Rotation paths and how fast each direction turns (degrees a step):
Each turn is a multiple of 5 degrees from 10 to 175, or 0.
Each row of a path follows its step; steps can be skipped.

step 0: [ 18  11  25  15 -19   6 -47 -17  57  20  17  21   9  -8  11 -17  42  -8
  15  21  30  36  24 -34 -10 -15   0  35 -26  -5   0   9  14   3   3 -13
 -38  58   9 -14 -15  29 -11  36 -22 -18 -40 -61  34 -27  52 -47  44  29
   3  -9  -6  -5  -4  -2 -28  28  16   4 -17  26 -11  -9  -1 -21  53]
step 2: [ 25  18  11 -14 -41  -6   2 -44  16  -3 -28 -40   3  48   2   0  21  -4
 -25  36 -21  31 -35 -15  23  -8  -8  21 -16 -10  27 -21   8  -5  31  -6
  31  28  -7 -15 -17  30  -3  -5  15 -36 -19 -62  50 -35  -5  51  34  -4
 -50  41  28 -27  23   2   5  30  -9 -14  25  38  21   8 -34  20 -15]
step 5: [ 16  -9  22 -16 -39  36 -19 -24 -29  27 -25  -9 -11  33  79 -12   7  18
  -5  30  36  33  27 -18  15   9 -51  -4 -13   1  23 -27   7  -6  40  -4
  -6  12  -7   5  -3 -23 -21  -4 -16 -15 -21 -21   2   0 -13 -37  31  49
  25  69  -5 -16  30  22  -1 -17   2 -59  26 -11  11  26 -30  -2  29]
step 14: [ 36   0  20  25  -9  38   0 -21 -14   8  26  32 -16  39  55  -6  51  10
 -28  18  27  26  16  -3 -32  -8 -12  -6 -23 -15  32  -1   6 -29  45 -11
  12  70  21  31 -12 -15  40  -9 -39 -31 -45 -46  42  10   2  -3  17   5
  -1  21 -10 -43  25   7   9  13  21 -34  32  -5  14  13 -20  17   0]
step 16: [ 13  -6  44 -13   0 -23  -6 -21  20  21 -47 -53  26  16  20  25 -15 -24
 -11 -28  12  25  -6  12 -23 -12 -13  43 -50   2   7 -24 -24  -6  25  -8
   4  21 -19  30 -21 -14 -19 -35  -1 -25 -20 -37   3  16   9  10  29 -23
   4  37 -23  -1  18  21  21 -52  -2  -9   4  64  10  -9 -27  54  63]
step 22: [ 29  14 -23  23  17  35 -38 -23  -4  -7 -17  -1   7  44   2 -24  -5 -11
  39 -10  48   8  20   4  -8  31   9   4 -17 -36 -12 -20  11  29  11  43
 -27 -27   6   6  -7  -3   8 -25 -19  10 -26  10 -21  25  31  30  42 -23
  42  74   9 -25   3  54 -25  35 -44 -24  -6  55   3  -9  -8  27  12]
step 24: [-21 -14 -36   2  14   3 -34 -18  10  -2 -62  12  12  23 -11 -32  16   6
  26  14   9   8  -8  11 -22  -3 -21  31 -15  25  17 -22   5 -36  14   1
  14 -14  57  35  16 -27 -35 -12  -3 -24 -57  -2 -25  -4  42 -36  47  46
  11  40   1 -36  11 -23 -43 -11  25 -30  -9 -13  66   1  12   7 -20]
[  5   6   5   4   0   4  -4   4 -10  -4   3   7   1   1  -1   2  -1   0
   2  -4  -4   2   5   7  15  -9  -4   0 -10   2   3  -5 -14  -6   5   2
  -1  -4   1   0  -3   8   1 -11  -4  18  -2 -10 -11   7  -6   8   1  -3
  -7  -2   3   3   3   8   0  -2   8  -1 -13   2  -3   4  -9  -1  -2]  120
[  5   1   4   4   2  -7   0   5  -2  -6 -11   3  -2   3   3   7   5  10
  13  11   6   3   6   5   1   7   3   2   0   8   4  -1   6  10  -1  14
   9  -5  -1  -8  -3   0  -9   9   7   1  12  -2  -2   9  -6  -3  -1  -4
   3   6   7  -9   0   1   8  -6  -9  -1  -4  -7   4  -2  -7  -7   2]  25
[ 10   1   3  -3   2  -4   2   0   4  -6  -8 -13   7   3  -2   6  -6  -8
  -2  -9  -5   3   7  11   3  -2  -3  14   4   0  -8   7   4  -6   0  -5
   6  -4   6   2   2  -1  -2  -3   1   0   4  -6   2  -7  -1   6   1  -4
 -10  11 -17  -2  -2   0  -1   0   2   6   5 -13   8  -1   2 -10  -9]  80
[  2 -11   1  -2  -5 -11  -3 -15   3   3   1  -1   6  -6  -7   1   0   6
  -8  -4  -6  15   0  10   6   1   3  -5  -5   2   0   0  -1  -2  -3   1
  12  -4 -13   4   0  -3  -3  -2  -1   8  -3   4   1   5  13   2 -15  -3
   2  -2   3  -2   0  -2  -5   3 -15   8   0   4   4   0   0   5   4]  80

step 4: [-15  -7 -16   2   1 -37 -34  10   6  14  -5  62  20  14 -22  16  18  -9
 -31 -25  12 -17  -7  33   6 -37 -14  38   7  18  21  42  12  30 -35  30
   0 -21 -15   1  15   7  -7   1 -26 -15 -21 -63  32  16   2 -25  22  -5
  23  -9 -24   7 -28  -1  29  -2   7 -26 -45 -19  12  24  23  33   0]
step 9: [-43  50  -5  25 -30   8  21  28  10  27 -17  40   1  22   2   1 -24  -4
 -19 -18  -8  13 -25 -11  41   0 -32  28  15  30 -20  30  34   8  20  -1
   5  25  -2  -5  -9   9  21  15  -1  10  -9 -29 -14 -18 -12  15  45  32
   6   0  -4   1   1  21  22 -33   6  38 -17 -52  26  23  -7  53 -34]
step 11: [  9 -16  11  -7  27 -25 -23  47  29  19  36  36  11 -26  -4   8  -8 -30
   0 -30  23   6  16 -63  17  27  31  28  44  45 -16  20  47 -31  -4  11
  18  11 -32 -19 -12  -3  48 -40  15   8  18 -47   0 -22   9  -6  -8 -10
  -3  -7  13 -18 -28  14  16   8  -4  10   5 -11  -2   7  -1  -9  10]
step 16: [-24   1  10   2   8 -20  -6   8   2  32  13  82   7  39  21 -28   9   7
  19 -18  -1 -38  -8  21  32  17  30  -9  10  35 -18  31  20   8 -21  38
   7 -25 -13  17  19  10  14 -30 -17  -5 -32 -43   6  21   8  -3   7 -53
  36  23   8 -35 -19  -7  14   4 -19 -23  -4   1  23   1  29  -9 -31]
step 17: [ -7  -2   9  17   0 -21  -7  36  37  19  -5  59   6  11 -37 -23   8  -6
 -65   9   6  10  -6 -10   4 -16 -10  20  20  -3  15  34  41   3  10  18
  -5  31 -34  12  23  -1  16   9  14   1  -6 -55  30  -8 -10  10  12 -10
 -15 -48 -10 -18 -14  34  40  17  -7  -9 -45 -36  -6   2 -16  39   6]
step 19: [ 12  -2  47 -17 -15 -11  10  47  23  38  -4  16  30   2   6  -8 -38  -9
  -1 -21   8  -9 -11 -19  29  -5  21  14  32  40 -27  27  16   3 -11 -14
  14   8 -41 -20 -36 -37  -6  -6 -47  -8  25 -27  -1  -3  44 -46 -17   0
  -7  10 -21 -13  11  -6  15 -27  48   2   6  -7 -10  30 -34  14  37]
step 33: [-16   0 -16   4  10   7  -4  -4   7  43   3  89  23  -9 -10 -26 -20  45
   5 -11  24 -52   2   5   6  -4   1  -1  11  41   4  49   9  -3 -16  24
   8 -20  -1  12   7  25   5 -44   3 -14 -46 -37 -14  19  31  19  26  -8
  37  -1  -2   7   3 -20 -12   0 -21  27  13  13  35 -27  11  14 -11]
[  9   2 -13  -6  14  -2   1 -14  16  -3   8  -4  -5  -2   1  -5   9   4
   1   4  -3   0  10   2  -1   1  -2   1   4   2   3  -6   5   2   4   7
  -3  -9  -1  -3   7  -2   4  -4   2   1  -2  -1   4  -6   4  -6   1   6
   5  -4   6   1  -8   0  -3  -5  10   6  -8 -11   6  -1  -6   5  12]  110
[ -8   8  -6  -3  -3   1   2   2   5  12   0  -8  -5   6 -10 -13   6   0
   9  10 -10 -11   2  10   6   4   4   1  -2   4   6  -1  -4  -3  -2 -11
  -4  -2 -10  -2  -3  -3   8  -1  -4   0   5   1   0  10  -3   2   5  -1
  -2   5  -3 -12   7   2   2  -1   9   6   2   6   2   6  -8   0 -11]  110
[ -3  -2  -3  -9   0  -5   2  -7  -2  -6  -9   4   0  15   7   6  -5  -1
  -7  -9  -8  -5   6   4  -7   8  -3  -7  10  -6   2   6   0  -3 -15   6
  -3   6   2  -4   7   0   2   9  -3  -5   0  -5   7   2   3  -6  -4   2
  -3  11   5  -8  -1   5   1  -6   3  -8   9   2  -6   3 -12   0   0]  115
[ -6 -11  -4   0   0   3   3  11   9   0  -1   4   4   0  -8  -3   0  -6
  -6   8  -9   1   4   1  -4  -8  -7   2 -16  11   0  -6  -6   8 -11   8
  -1   5   4   3  -5   3  -5  -5   5   2   0  -4  -3  -6  -2  -2  -4  -6
  -6   6   8   6   8 -11   2  -7   0  -4  -5   2  -1   9  -9  -7   8]  170
[ 15   4  -8   1  -9  -1   9  -6   0   2  -9   0  -9   4   1  -6   7 -11
  -4   2   2   9 -19  -3   2  -1  -7  -8   0  -5   6   1  -5   5   0  -3
   4   2   0  -4  -2   2  -2  -5   1  -6   6 -13   2  -1   0   7 -10  -5
  -1  -8 -12  -1   7  -2   1  -2   6  -4  -1  -4   1  -6  -6   1   6]  145

step 4: [-22  34  11   9 -28   1 -35  14  -2  -1 -29   5  11  17 -11   5  49  -9
 -10  56  28 -30 -11  -5  -5 -12  14 -23 -12  62   8  53 -37 -50  42  23
 -20 -13  -8  13  18  -1  20   5  32 -23  20  12 -10 -12 -14   7 -27  45
 -14  44   1  19 -22  17 -20 -18  -3  21 -32   9 -34  20  32 -22  -2]
step 6: [-11  -3  22  -1 -20  -6  20  27  16 -29  -3  18 -40  -9 -10   8  20 -24
  36  15 -13  -2 -25  77 -11  25 -40  10  -7   3  16  -4  34 -19   2   3
 -37  24  35 -56  23  16  44  -2  42  12  19  13  -5  18  10   6  10  39
  -6  -4 -15  23   0  29   3  -2  28 -59  23   5 -28 -20  26  39 -15]
step 18: [  8  15   4  11  -9  71 -46 -33 -25  -7  -3  20   6 -24 -39 -10  35 -13
  49 -24  17  13 -13  -4 -14  14  19 -37  28  -4   9 -30 -45 -11   9 -27
 -35 -13  30  14  -9   1  -7  -4  22   2 -40   3  20  -3  51 -14 -39  11
 -12  -9 -42  28 -29  38 -10 -30  10  12   2  -7   5 -36   2  11 -31]
step 21: [  3  41  15 -26  -8  23 -22 -21 -22   5 -13 -13 -12 -21 -22  39  25 -54
  21   8 -64  26 -11  26  19   2  22 -44 -36  35 -13  19   3  -8  -7  21
  -2  43 -13  -7  22 -26 -30 -28  46 -45 -12 -11  16  -9  13 -21  -4 -15
  16  14  45   8   5  30 -14  -9  12  28  -7  29  -3   9  29  35 -20]
step 25: [ 13   7   5  19 -13  33  -4 -44 -12   7  17 -14 -11  23   8 -23  27   0
  17  13  12  17  -6  31  27  33  -7   7 -34  42  16 -21 -11  -7  -4 -23
 -50  -8  -2 -58  27 -16  51  -9  29  37 -12   3  -1   8 -44  30 -19  57
 -28  33  -9 -10 -13  60 -16 -18  22  37 -19   2  15  10 -13  14  -5]
step 29: [-16  52   2  11   2 -16 -55  -8 -24 -28 -19  26  15 -11   2 -33  22  -9
  16  -8   0 -42 -40  12  30 -19  39  -6 -15  29  17 -18  14  38  42  13
   2   0 -21 -62 -20   7  -8 -40   0 -10 -15 -12  15 -11  15   5  -8  21
 -14  17 -43  25  26 -33 -48 -13  21   4   9  30 -17  -5  48  19  16]
step 34: [ 14  10   4   1 -32 -11  -9  25  20 -13 -40  28  -5  -9   3   6  11 -77
  18  11 -18  -8 -33  38   1  12 -11 -48  42   5 -11  -9 -20  -9 -15   2
 -36  -4 -10  25   4  11  30  28  28  -9  13   0 -29   6   9  20  11 -19
  18   2 -27 -47   4  17 -18 -71 -25  27   3  38 -14 -21  40 -44  -1]
[  9   6  -6   0  -9  -9   2   5   3   2 -13  -6  -2  -9   1  -8   5  -9
  -7  -2  -3   6  -8   6 -11   4  -3   5 -11  -6 -10  -5  10  -3  -3  -1
   8  -8   4  10  -6   8   3  -3   2  -1  -6   8   3   4   2   0   5   1
   1  10  -2  -6  -1  -2   9   5   3   0  -1   4  -4  -4 -12   1  -2]  100
[ -6   3  10   4  -1  -5   8   3 -11  12  -1  -1  -6  -2 -12  -6   3  -3
  15   3   3  -2  -3   4  -5  -2   5   1  -2   7   0   4   0  -7   3  -2
  12   5 -14  -5  -3   3   5   4   0   6  -3  -8  -8  -5  -8   3  -7   0
   6  -4  -9  -2   0  -2  -6   7  -6   8   0   4   4   4 -13  -8   2]  70
[ -1   3  -1   0 -10  -4  -8  -7   0   3   3  13   0   0   9  -4   3   6
   4 -10   5   3  -2  11   5  -1  -4  -4  -5   1   1  -2   3 -18  -8   0
   7   2  -5   1  -6   0   5 -10  -3  -6   8  -2   5  -6   0  17  -5   1
  -2  -4   9  10   2   0  -3  -3   5  -7 -12  -1   3  -6   0   4   5]  170
[  7   1  -9   2   1   6  -8  -6   1   7  -1  -2  -7   3   2  -3  -1   8
   0  -3  -3  -6   4   1   0   7   3   5  10   8  -8   0   6   2  -3   1
   4  -7   1   1  -5   0  -9   5  -6   3 -18  -9   5  -2   9   8   3   4
   4 -14  -7 -12   1   7 -13   3   3   0  -4  -4  -5 -11   4  -1  -7]  40
[-10   3  10  -1  -8   0   3  -2  -3  -3   4 -11  -3   3   3  -5  -2  -4
  -7   6   6 -14   3  -3   7  -5   9   0  -4  -4  -3  -1   5  -7   3   8
   1  -4  11   1   8   7  -3  -1  -4   9  -1   4   4  -2 -16  -1  -6   4
   3  -7  10  -7  -7   0  -1 -10   9  -6   5   2  -6 -10  -4  -4   5]  140
[ -5  -4   4   0 -13   1  -3   0   9  -2  -3   8   7  -4   4   6  -5  -7
  -2  -8  -7   6   2   2   3  -1   7 -11   5   1  -9  -8  -8   0   6   0
  10  -5   1  -6  -1  -7   4  -3  -8  -1  -4  -2  -4   7   1 -13   4   0
   1 -10  -4   2  -6  -9   2 -11  -6   2  -6 -11  -3   0 -10 -10  -9]  20
